Families of rows that turns and mirrors carry onto each other, the same ones carrying the whole set onto itself: the rest of each named row's family, in list order:
9 families of 4 rows:
j841: -2.00,-2.63,1.33,0.01,0.00,1.25,1.26,1.36,0.92,2.28,-2.00,-1.65,2.79,-0.66,-1.86,-0.47,-0.85,-0.22,1.44,-1.24,-1.30,-0.51,0.34,0.03,2.29,0.30,2.00
j517: -0.02,1.51,2.09,0.66,-1.00,1.79,-0.74,0.12,1.77,-1.38,0.22,-2.59,0.34,-0.70,-2.33,0.94,-1.07,1.84,0.21,-0.01,0.53,-0.67,-1.68,-1.70,-1.95,-0.67,-1.97
j198: -0.63,-2.21,1.01,-1.34,-0.28,0.51,1.11,0.77,0.26,0.68,-1.07,-1.46,3.07,-1.55,-1.84,0.18,-0.50,-0.35,3.11,-1.78,-1.05,-0.04,-0.69,1.18,2.19,1.01,1.25
j35: -0.98,1.64,2.11,0.25,-0.31,2.71,-0.38,-0.41,0.62,-3.03,-1.52,-2.51,2.25,0.10,-2.07,0.64,0.09,1.52,-0.78,-1.12,-0.59,-1.68,0.26,-1.29,-1.09,0.38,-0.15
j335: -0.18,1.36,1.81,1.18,-1.32,1.87,-0.74,0.18,0.97,-2.89,-1.23,-1.97,2.01,-0.32,-2.26,1.26,-0.62,0.83,-0.66,0.65,0.30,-0.69,0.62,-2.15,-2.31,-0.42,-0.68
j898: 0.66,-0.94,1.78,-0.88,-0.24,2.48,1.49,1.40,-0.05,1.67,-0.71,-0.23,1.80,-0.57,-2.51,0.74,-1.48,-0.02,2.16,-1.19,-0.36,-0.74,0.39,0.94,2.74,0.76,0.95
j655: -2.08,-0.39,1.54,-0.48,4.51,-1.85,-1.71,2.21,1.27,-0.39,0.28,-2.07,0.62,-0.93,-1.73,1.52,-1.31,0.67,1.46,-1.37,1.82,0.41,0.43,-2.39,-0.59,-0.92,1.63
j9: -0.88,-0.20,0.71,0.37,4.33,-1.64,-1.22,2.94,-0.80,0.68,-0.14,-1.67,0.62,0.75,-0.48,2.26,-0.10,0.53,0.88,-1.98,1.31,-1.37,-0.30,-0.64,-1.09,0.00,1.42
j968: 0.27,-1.77,1.18,-0.97,-0.77,2.42,0.81,1.13,0.69,0.67,-0.40,-0.85,2.22,-1.08,-1.55,-1.61,-2.19,-1.78,1.67,-2.18,-0.84,-0.10,0.18,0.97,1.93,-0.10,1.27
j96: -1.36,1.42,1.53,0.21,-1.10,0.99,-1.23,0.68,1.96,-2.60,-0.80,-2.05,1.12,-0.56,-1.87,0.17,-1.28,0.84,-1.88,-0.34,1.14,-0.90,-0.68,-2.63,-2.69,-0.29,-0.46
j49: -0.56,-1.13,1.56,0.11,3.85,-0.80,-1.51,3.00,0.61,1.58,0.25,-1.47,1.21,-0.50,-1.10,3.34,-0.77,1.04,0.67,-2.53,1.25,-1.03,0.03,-1.79,0.25,-0.23,2.11
j989: 0.08,-0.40,0.16,-0.43,4.18,-2.29,-1.42,2.55,0.70,0.64,1.02,-0.98,0.82,-0.80,-1.68,1.22,-0.92,1.02,1.09,-2.26,0.92,0.71,1.64,-0.56,-0.48,-1.02,1.79
j266: -1.39,0.90,1.93,0.52,-0.34,2.27,0.02,0.37,2.62,-3.39,-1.32,-0.30,1.01,-0.55,-1.93,1.10,-0.32,0.28,0.14,-0.51,0.03,-0.94,0.09,-2.39,-2.20,-0.37,-0.64
j540: 0.02,0.01,-0.57,-1.11,0.11,-0.21,-1.29,-0.07,1.11,0.65,-0.71,-2.05,1.80,1.24,-1.02,0.49,-0.69,-1.57,-2.29,2.19,1.07,0.42,-2.16,0.99,-1.87,-1.20,1.47
j264: -0.92,-2.09,1.54,0.01,3.52,-1.11,-2.56,3.64,0.58,0.15,0.19,-2.63,1.94,-1.44,-3.52,2.22,-0.16,0.65,1.30,-1.93,0.23,-0.49,0.13,-0.66,-0.45,-0.27,1.48
j269: -1.24,-1.10,2.26,0.32,2.94,-1.56,-0.96,2.50,-0.57,0.58,0.67,-0.69,1.28,-1.30,-2.36,2.30,0.14,1.45,1.30,-2.74,1.34,0.29,0.65,-1.39,0.68,0.03,1.93
j532: 0.70,0.15,-0.62,-0.99,0.81,-1.00,-1.88,0.25,1.27,1.42,-1.52,-2.92,1.58,0.30,-0.08,1.18,0.33,-2.11,-0.24,1.52,1.24,-0.05,-1.13,1.44,-2.31,-0.99,2.02
j766: 0.39,-0.45,0.13,-1.27,0.47,0.22,-1.38,0.96,1.30,1.19,0.29,-1.56,1.98,0.55,0.06,-0.77,-1.19,-2.46,-0.92,0.09,1.33,1.88,-0.94,2.41,-1.53,-2.06,0.98
j971: -1.41,2.70,2.10,1.20,-0.42,2.25,-0.34,0.82,1.63,-1.84,-1.08,-2.10,1.06,-0.43,-1.77,0.46,-1.43,0.03,0.42,0.25,1.09,-1.60,0.30,-1.97,-2.08,-0.48,-1.41
j688: -1.77,0.44,1.69,0.31,-0.86,1.81,-0.48,-0.31,2.10,-3.29,-1.53,-2.48,2.56,-0.99,-1.85,1.29,-1.22,0.85,-0.43,0.20,-0.23,-1.25,-0.47,-2.24,-1.99,0.38,-0.37
j40: 0.37,0.26,0.21,-1.41,-0.96,0.33,-0.39,1.22,1.81,0.35,-0.82,-2.37,1.74,-0.26,-0.65,-0.70,-1.62,-2.28,-1.94,1.90,1.04,-0.01,-1.42,0.53,-2.92,-1.54,1.42
j43: 0.93,-0.79,1.27,-2.42,-0.82,2.36,1.38,0.63,0.77,0.81,-1.98,-1.49,1.47,-0.24,-2.44,0.79,-0.83,-0.19,2.54,-1.53,-1.35,-1.53,0.44,-0.22,1.81,0.38,1.89
j657: -0.62,2.33,1.19,0.03,-0.64,1.62,-0.81,-0.79,2.19,-2.49,-0.96,-1.21,2.57,-2.00,-2.25,-0.26,-1.54,0.18,-0.36,-1.22,0.28,-1.29,-0.26,-1.93,-0.78,-0.89,-1.21
j499: 0.33,-0.45,-0.27,-0.57,0.99,0.45,-1.94,1.15,2.13,1.06,-1.08,-2.35,2.07,0.60,-0.82,0.06,-1.06,-2.09,-2.23,1.69,1.41,0.19,-0.90,1.73,-2.74,-0.42,1.34
j78: -1.27,-1.22,1.35,-0.43,3.87,-1.53,-0.80,2.30,-0.21,0.74,0.75,-1.14,0.32,-0.17,-1.15,3.89,-0.71,1.27,1.48,-1.31,0.87,0.27,-0.02,-1.05,-0.35,-0.55,1.76
j33: 0.47,-1.84,2.08,-1.25,0.25,0.60,1.68,1.24,-0.17,2.41,-0.12,-1.18,2.54,-1.34,-2.33,0.54,-0.93,-0.39,1.74,-1.60,-0.41,0.14,0.27,0.40,2.69,-0.30,2.59
j189: 0.96,-0.33,-0.02,-1.29,1.85,0.20,-1.14,0.10,1.64,1.87,0.11,-1.96,1.17,0.22,-0.60,-0.45,-1.62,-2.22,-1.37,1.94,0.64,-0.50,-2.08,0.84,-2.38,-0.94,0.53
j333: 0.64,-0.80,1.69,-1.73,0.01,1.63,0.78,1.75,-0.08,0.87,-1.10,-1.52,3.62,-1.20,-2.72,-0.01,-1.87,0.53,2.33,-0.40,-1.43,-0.05,0.65,1.55,2.23,0.44,1.37
j881: -1.62,-0.74,1.89,0.34,4.33,-0.24,-1.70,2.25,0.76,1.39,0.61,-2.37,1.66,-0.18,-2.31,2.24,-0.16,1.05,0.88,-2.27,1.23,-0.40,2.03,-0.63,-0.17,-0.53,2.30
j438: 0.58,-2.17,1.92,-1.56,0.13,1.36,1.76,1.94,0.17,0.87,-1.77,-0.34,2.00,-1.37,-1.76,0.26,-1.15,0.45,2.18,-1.20,-0.79,-1.03,-0.18,0.59,2.08,1.03,2.34
j160: -0.24,-0.35,-0.64,-2.68,0.31,0.39,-1.12,0.28,1.46,0.16,-0.35,-2.07,-0.04,0.54,-0.64,0.25,-1.22,-1.66,-1.36,0.96,0.09,0.78,-2.11,1.44,-2.85,-1.35,1.05
j389: -1.19,0.54,0.31,-1.39,0.00,1.61,-0.35,1.42,1.00,1.16,-0.24,-0.66,0.65,0.53,-0.34,0.24,-0.03,-1.31,-0.85,2.28,0.94,0.78,-1.54,1.20,-2.94,-2.23,1.66
j984: -0.11,0.37,0.58,-1.26,1.51,-1.34,-1.44,0.13,1.97,0.24,-0.58,-1.15,1.34,-0.01,0.08,-0.76,-1.43,-1.73,-1.51,0.94,0.37,0.81,-0.29,1.32,-3.16,-2.21,2.02
j158: -2.08,1.34,2.32,-0.10,-0.01,1.32,-0.70,-0.84,1.41,-2.97,-0.44,-2.15,1.61,-1.63,-2.41,0.37,-1.48,1.79,1.04,-0.27,1.29,-0.54,0.57,-2.62,-1.01,-1.10,-0.46
j503: -0.71,-0.08,1.37,-1.19,-0.38,0.78,1.37,0.48,0.75,0.43,0.06,-0.06,3.08,-0.81,-1.90,-0.59,-1.99,-0.28,2.67,-1.98,-1.24,-1.06,0.27,-0.27,2.89,-0.26,1.88
j360: -2.36,-0.93,0.20,1.10,2.96,-1.63,-2.06,1.92,0.73,0.78,0.17,-1.45,1.24,-0.17,-1.05,3.34,-0.87,1.69,0.89,-2.32,1.20,0.08,0.63,-0.54,0.21,-0.91,2.16

Same family as j9: j35, j532, j43
Same family as j841: j517, j264, j389
Same family as j438: j335, j49, j540
Same family as j360: j266, j189, j333
Same family as j40: j96, j269, j33
Same family as j971: j198, j881, j160
Same family as j78: j898, j688, j499

Families of rows that turns and mirrors carry onto each other, the same ones carrying the whole set onto itself: the rest of each named row's family, in list order:
9 families of 4 rows:
j944: 1.05,0.11,-1.77,0.04,0.18,0.52,-0.39,-3.24,-0.63,-0.16,0.77,-1.50,0.00,0.85,0.57,1.15,-0.26
j899: 0.59,0.10,-0.44,-1.22,0.47,-1.51,-1.72,-2.28,-0.53,0.36,0.28,2.76,-0.38,-0.55,0.84,-3.89,0.19
j124: 0.76,0.39,-1.90,0.32,0.31,0.71,-0.22,-2.24,-0.57,-0.88,1.09,-1.62,0.13,1.07,0.31,1.24,-0.88
j628: -0.05,-0.34,-0.68,-1.57,0.79,-1.75,-1.18,-1.64,0.22,0.41,0.70,3.18,-0.88,-0.40,0.05,-3.63,0.68
j75: -0.95,-0.16,0.58,-2.26,0.45,1.59,0.32,1.89,-0.70,1.28,1.45,-0.73,-0.73,0.61,-0.18,-1.44,1.88
j334: 1.15,-0.28,-0.72,-0.89,0.75,-1.75,-1.42,-1.21,0.30,1.02,0.99,2.40,-0.79,0.45,0.35,-4.15,-0.15
j579: 1.35,-0.30,-1.13,0.97,-0.27,-0.94,-0.60,-3.13,-0.75,-0.28,1.09,-0.72,-0.36,0.27,0.35,1.39,-1.13
j447: 0.92,-0.31,-0.78,-1.94,-0.22,-0.99,-1.12,-1.26,0.41,1.35,0.57,3.01,-1.02,-0.44,0.11,-3.87,0.54
j239: 1.47,-0.82,-2.02,-0.14,0.14,0.09,0.37,-2.80,-0.54,-0.06,1.46,-0.66,-0.14,1.12,1.36,1.74,-0.47
j63: 0.48,-0.58,-1.89,-1.39,0.97,-0.55,-0.11,-1.81,0.01,0.42,1.06,2.30,-1.00,0.21,0.50,-4.35,0.50
j533: 0.19,0.08,-1.14,-1.34,0.50,-1.38,-0.92,-1.48,-0.01,-0.77,1.19,2.98,-1.09,-0.26,0.49,-4.05,0.92
j21: -1.02,0.22,0.75,-2.28,0.01,1.88,0.59,1.65,-0.81,1.21,1.64,0.01,-0.74,-0.21,-0.41,-0.88,2.45
j485: -0.87,-0.57,2.00,-1.65,-0.51,0.75,0.80,1.84,-0.64,1.36,1.06,0.92,-0.73,-0.05,-0.30,-1.94,2.29
j673: 0.13,-0.32,-2.29,-0.31,0.48,-0.09,0.01,-2.61,-0.60,-1.14,1.83,-1.23,0.13,0.81,0.27,1.37,-0.64
j913: 0.41,-0.38,-0.83,-1.51,0.36,-2.09,-0.81,-1.65,-0.40,0.09,0.55,3.50,-0.89,-0.67,0.74,-3.51,0.31
j712: 1.02,1.05,1.53,-0.63,-0.04,-2.00,0.17,0.39,0.23,0.66,1.80,0.46,1.51,-3.61,1.57,0.77,0.04
j555: 2.24,1.03,0.98,0.10,-1.00,-1.20,0.61,-0.22,0.13,0.45,1.89,0.37,1.06,-2.96,2.60,1.07,-0.52
j885: 0.19,-0.88,-1.09,-1.06,0.82,-2.21,-0.84,-1.72,-0.39,0.06,1.46,2.75,-0.61,-0.43,0.54,-3.94,-0.07
j505: -1.11,-0.80,1.21,-2.53,0.25,1.39,0.41,1.42,-1.29,1.96,1.64,0.22,-0.38,0.25,0.07,-1.72,1.86
j391: 0.98,0.44,2.07,-0.64,-0.19,-1.94,0.93,0.51,0.53,-0.34,1.17,-0.04,0.67,-3.34,2.40,0.25,-0.74
j274: 0.78,0.34,1.60,-0.14,-0.54,-2.28,0.38,0.37,1.22,-0.17,1.89,0.15,0.79,-3.29,1.81,0.88,-0.44
j168: -0.62,-0.65,0.80,-2.87,-0.22,1.71,1.18,1.76,-0.22,0.89,1.01,0.95,-1.57,0.32,0.24,-0.69,1.91
j871: 1.62,0.79,1.93,-0.20,0.03,-1.87,0.56,-0.09,-0.13,-0.17,1.59,0.00,1.17,-3.09,2.67,1.04,-0.07
j71: 0.66,-1.01,-0.26,-1.07,0.21,-1.67,-1.41,-1.59,-0.31,-0.28,1.11,2.63,-0.79,-0.37,1.03,-4.29,0.49
j760: 1.51,0.63,1.38,-0.62,0.00,-2.27,0.54,0.07,1.11,0.10,1.70,-0.90,0.82,-3.05,2.49,0.80,0.22
j174: 1.16,-0.33,-0.96,0.88,0.60,0.07,0.51,-2.20,-0.49,-1.02,2.05,-1.18,0.01,0.90,1.37,1.63,-0.99
j185: -0.84,-0.93,1.13,-2.58,0.79,1.12,0.70,1.57,0.28,0.81,1.31,0.39,-1.60,0.90,-0.50,-1.89,1.51
j915: -0.55,-0.03,1.21,-2.85,0.23,2.24,0.70,1.02,-1.10,1.05,1.50,0.02,-0.79,0.22,0.19,-1.71,2.04
j960: 1.38,0.37,1.61,-0.69,-0.26,-2.47,0.86,0.13,0.29,0.34,1.28,0.46,0.97,-3.30,2.56,0.74,-0.20
j740: 1.48,0.90,1.00,-0.74,0.16,-0.87,1.33,0.62,0.60,0.16,1.87,-0.89,0.05,-3.29,2.24,1.18,-0.57
j81: 0.59,0.39,-1.86,-0.28,0.38,0.45,0.06,-3.17,-0.11,0.15,1.59,-1.17,0.27,0.45,0.19,1.69,-0.90
j956: -1.42,-0.35,0.53,-2.96,0.13,1.27,0.42,1.80,-0.22,1.35,1.39,-0.08,-0.77,0.26,-0.37,-1.75,1.79
j279: 0.74,0.08,-1.30,0.05,0.01,0.51,-0.22,-2.95,-0.78,-0.69,0.83,-0.73,0.27,0.24,0.29,1.70,-1.63
j661: 1.03,0.13,-1.72,0.20,-0.07,0.42,-0.15,-2.60,-1.02,-1.09,1.45,-1.59,0.41,0.57,1.13,1.29,-1.03
j675: -1.38,-0.56,1.15,-2.95,0.20,1.45,0.67,1.55,-0.68,0.41,1.08,-0.79,-0.86,0.38,0.68,-1.33,1.97
j286: 1.94,1.41,1.79,0.22,-0.30,-1.44,0.56,1.10,0.63,-0.10,1.70,0.30,0.86,-2.65,1.84,0.43,-0.92

Same family as j740: j579, j63, j485
Same family as j185: j447, j555, j174
Same family as j279: j533, j505, j760
Same family as j915: j274, j71, j81
Same family as j334: j239, j168, j286
Same family as j661: j628, j871, j956
Same family as j960: j124, j75, j913

Families of rows that turns and mirrors carry onto each other, the same ones carrying the whole set onto itself: the rest of each named row's family, in list order:
5 families of 3 rows:
j701: -0.40,-0.65,1.04,1.03,2.02,2.84,-1.27,-2.59,0.68,1.35,-1.12,-0.86,-2.09,-0.33,0.76,-0.72,-1.39
j823: -0.64,-0.87,0.33,-1.10,-3.33,2.18,1.13,0.11,0.37,-0.98,0.33,0.82,0.17,-2.31,-1.52,-0.03,-0.79
j89: -0.15,-0.97,-0.61,-2.31,-1.05,1.40,1.40,-0.87,2.30,-2.19,1.05,0.56,-0.50,-1.84,-1.40,1.51,-0.30
j468: 1.22,0.93,1.30,-1.38,-0.06,0.82,1.56,-0.19,2.27,-0.43,-1.21,-1.13,-2.39,-1.57,-2.54,2.14,1.11
j320: 0.68,1.50,0.83,-0.10,1.58,1.82,0.54,-1.98,2.73,1.09,0.29,-1.65,-3.26,-0.14,-0.25,1.11,-0.92
j836: 0.29,-0.35,-0.61,-1.56,-0.12,-0.97,-0.06,1.69,2.82,1.46,0.36,-0.22,-2.62,0.36,-0.64,1.30,-1.82
j645: -0.47,-1.14,0.21,-0.16,-1.75,0.02,-1.01,2.23,0.54,2.48,-0.75,0.34,-1.66,-0.07,-0.34,-0.64,-2.41
j668: -1.07,-2.83,-0.42,-1.36,-0.65,2.22,-0.18,-1.44,0.55,-2.00,-0.14,1.23,0.49,-1.99,-0.53,-0.04,-0.69
j462: 0.12,1.62,1.91,1.28,-1.07,2.78,0.27,-0.80,0.55,2.52,-0.53,-1.33,-2.50,-0.67,-0.43,-0.67,-1.44
j285: -0.61,-2.68,-0.82,-0.90,1.34,-0.32,-1.90,0.60,1.51,1.16,-0.82,0.50,-1.70,0.39,0.49,0.04,-2.13
j24: 0.05,-2.38,0.89,-0.69,2.51,1.65,-1.02,-1.93,0.70,-1.02,-2.71,-0.14,-1.20,-1.45,-0.91,0.62,0.77
j486: 0.24,-0.46,1.87,1.03,-0.17,2.15,0.30,0.64,-1.15,-0.20,-1.29,-0.04,0.75,0.99,-2.59,-1.02,-3.06
j804: 1.31,1.29,1.34,-0.43,0.40,1.03,1.96,0.70,1.34,-0.89,0.12,-0.85,-0.52,1.34,-3.38,1.18,-2.46
j36: 0.01,-0.49,2.33,0.49,-1.85,2.25,0.04,0.30,-0.96,0.90,-2.78,-0.29,-0.95,-2.17,-1.96,-0.58,0.32
j98: 0.53,-1.36,0.67,-0.26,3.14,1.42,-0.02,-0.95,0.72,-1.73,-0.85,-0.19,0.25,1.56,-2.05,0.50,-2.58

Same family as j468: j24, j36
Same family as j823: j89, j668
Same family as j320: j701, j462
Same family as j836: j645, j285

Families of rows that turns and mirrors carry onto each other, the same ones carrying the whole set onto itself: the rest of each named row's family, in list order:
4 families of 4 rows:
j456: 1.20,1.69,-2.69,0.60,0.15,1.17,-0.69,-0.19,-0.16,-1.22,-0.79,-1.64,-1.07
j246: -1.42,-0.64,1.81,0.24,0.56,0.16,1.13,0.83,1.29,-2.69,-1.21,-0.55,-1.27
j214: 1.66,0.28,-1.32,0.83,0.93,1.35,0.76,-0.71,-2.99,1.13,0.26,-0.01,1.00
j219: -0.84,-0.27,2.49,0.58,-0.41,-0.43,0.42,0.19,0.97,-2.95,-0.09,0.05,-1.58
j550: 1.51,1.08,-2.02,-0.72,-1.66,0.41,-0.38,-0.30,-1.25,-1.70,-1.01,-1.61,-1.52
j287: 1.27,-0.35,-1.98,1.14,1.25,1.18,-0.54,-0.76,-2.14,0.61,0.16,0.15,1.69
j205: 0.58,0.53,-2.92,-0.32,-1.09,0.84,-1.17,-0.54,-0.23,-1.94,-0.90,-1.68,-0.70
j695: -1.69,0.19,1.20,0.97,-0.93,-0.51,1.53,0.07,0.75,-2.62,-0.65,-1.01,-1.97
j941: 1.03,0.86,-1.87,0.30,1.02,1.06,0.82,-1.32,-1.74,1.25,-0.31,1.28,1.85
j66: 1.18,1.92,-1.99,-0.03,-0.86,0.23,-0.22,0.42,0.34,-1.78,-1.87,-1.91,-0.55
j429: -1.65,-1.91,2.25,-0.05,0.55,0.24,1.57,-0.59,-0.16,0.89,0.02,1.24,0.11
j557: -0.70,-1.27,2.47,-0.33,0.50,0.63,0.51,-1.31,0.55,0.37,0.49,1.96,0.68
j902: -1.49,0.47,1.31,0.09,0.63,-0.59,1.67,1.50,0.78,-2.15,-0.57,-0.26,-2.00
j18: -0.40,-1.49,2.20,0.73,0.07,-0.80,0.92,-0.90,-0.71,1.08,0.13,2.18,0.73
j328: -0.63,-0.30,2.44,-0.68,-0.01,-0.46,0.74,-0.31,0.09,0.91,1.18,2.08,0.59
j659: 1.22,0.09,-2.10,-0.55,0.39,0.91,-0.31,-0.75,-2.19,0.42,-0.43,0.25,2.26

Same family as j695: j941, j66, j18
Same family as j557: j246, j287, j205
Same family as j429: j456, j219, j659

